Where one turn sends some rows of the set: a few examples, then the rows asked
j_478: [  6.7  30.7 -10.2  -0.6   7.9  30.3   9.3  14.0 -25.9 -21.1 -28.1  -1.4
  18.4]
j_901: [-10.2   4.5 -27.4  -0.7  18.8   9.7  12.1  -6.5 -45.0   3.0   0.1  17.7
  11.3]
j_242: [-13.3  10.5 -13.4   3.0 -21.0  23.6  11.1  17.6  -9.7 -46.3  -3.6   3.5
   4.1]
j_849: [ 21.5  16.4  10.3 -19.8  12.1 -20.9  33.0  21.3 -17.9 -13.8  -0.1  18.7
  -7.4]
j_235: [  0.9 -10.4  42.8 -13.4 -15.0 -12.8  -4.7  10.0 -17.2  11.7  15.4  22.7
   9.1]
j_729: [  5.0  -5.6 -16.6 -14.9   3.2   9.0  -7.3  -1.4 -13.7  -2.0  45.7 -36.7
  -1.2]
j_323: [ 39.4  10.6  -8.0 -27.7  29.5   5.5  -2.2  12.5  -7.8   5.5   0.7   5.0
 -14.3]
j_934: [  4.1 -10.2 -43.4  -8.0  -5.3  10.9   4.8   3.2  -6.7  -5.5  16.0  -5.0
 -31.9]
j_105: [  3.2  -1.7  29.1  -4.9  -3.7   7.5  15.6  -1.7 -16.8 -21.4 -13.0  43.6
  -3.0]
j_179: [  1.4 -30.1 -11.1   5.1  -6.7  -3.4  38.8 -12.6 -17.7   2.9 -24.4 -19.2
 -23.8]
j_855: [ 9.6 -1.0  3.9 -0.2 -3.3 11.1 -2.3  2.0 -4.9 -2.2  6.6 52.6 13.4]
j_895: [  3.1  16.3  19.5  -8.1 -17.8  -5.2  18.7 -10.5  -8.1   8.5  13.1 -48.8
  25.0]
j_361: [ 43.5  16.6  -7.1 -14.5  -2.9  -2.2   8.9  25.4  11.0   1.4  -0.4  20.0
  -7.4]
j_200: [ -4.6  -0.8 -12.3  -2.0  19.5  26.2   4.3   4.1 -24.3 -15.1 -26.8 -31.0
  29.8]
j_349: [ 34.1   4.3  30.9 -26.7  -5.2   0.7 -19.8  24.3   1.4  16.6   6.9  -8.5
  -0.9]
j_882: [ -5.1  -5.5  26.3   8.0 -39.7  14.3  17.6  -1.9  -4.6 -33.4  15.7 -19.8
  -4.9]
j_109: [ -0.1  14.3   4.6  -7.8 -13.2  -4.8  20.3  17.4 -15.8 -28.9  32.7 -37.2
  12.3]
j_13: [-13.9   6.3 -37.2  -7.4  -1.2  -1.1  15.7  18.4 -21.7 -24.8  20.8   1.6
   0.1]
j_133: [  5.7  -6.4 -19.3   1.2 -26.5  36.5  -1.4   2.0   7.4 -27.9  -7.1  -1.9
 -28.7]
j_407: [-20.3 -28.6 -18.3   5.3  15.6   7.2  16.9 -17.0 -36.5   2.6  -9.8  -8.9
  12.4]
j_408: [ -2.5   3.4  31.3  -0.3 -33.9   1.6  20.8 -24.1  -3.8   6.3   6.3 -38.2
  12.5]
j_979: [ 12.2  -3.7  39.1 -18.3  -6.2  12.3 -29.5  10.7  -8.9  10.7   8.3  10.8
  16.5]
j_173: [-19.6 -24.4  14.9  -4.5  -3.3   3.4   4.8 -12.9 -18.5  21.2 -14.8 -21.0
  36.8]
j_699: [ 17.6  -3.2  -5.5  -0.7  -2.4  15.9  26.6   8.8  -5.8 -14.1 -40.8 -41.4
  -5.8]
j_949: [ 20.3  -7.9  11.4 -12.3  14.0  35.1 -20.0 -10.5  -6.7  -1.9  -9.8  27.2
  -9.9]
j_225: [ 28.0  15.1  -5.5   2.0 -14.7  24.7  23.0   5.4  -6.3  -8.1 -38.1  -6.8
 -27.4]
j_814: [ 12.9 -12.2  12.4 -12.9 -10.1  -7.4  21.1   4.7   2.6  23.5 -25.5 -46.9
   8.8]
j_6: [ 31.7  12.1  -5.0 -10.9   4.3  25.1 -18.2  15.5   8.2  -0.6   1.1  28.1
  11.3]
j_67: [-10.4 -26.6  14.4  -5.3 -14.2 -19.4  29.4 -10.0 -11.5  26.7 -14.3 -24.3
  11.6]
j_322: [  2.1   5.7   9.1  -9.9  -7.9   4.7   1.0 -23.6 -11.0  22.2  22.1 -47.1
  22.6]
j_232: [ -2.4  -8.6  20.2  -2.2 -23.1  11.2   2.8 -36.5  -6.0  20.1  14.5 -35.0
  10.7]
j_208: [ 22.7  -0.9  34.8 -22.2 -12.7 -26.0   4.7  23.3  -9.0  17.4  13.4   4.1
  -8.8]
j_571: [  1.9  -8.2  13.1 -12.5   0.1  14.5  -2.7   1.3  -1.8  18.9 -26.0 -43.8
  33.2]
j_89: [  9.9 -10.1 -23.4   2.1  -3.5   2.7  28.0 -15.1 -25.0  14.7  -9.8  13.4
 -35.3]
j_291: [ 20.8   3.0   1.2  -4.8 -11.0 -14.8  24.2  13.3  -1.0   0.3   6.9  43.6
  -7.0]
j_301: [  1.2 -24.8   4.6   2.0 -24.1  27.3 -10.4 -21.7  -2.0  -6.2  29.2 -20.0
 -18.4]

j_814 -> j_67
j_301 -> j_729
j_105 -> j_949
Now find these:
j_322 -> j_895
j_855 -> j_6
j_901 -> j_478
j_133 -> j_934
j_179 -> j_407
j_208 -> j_235

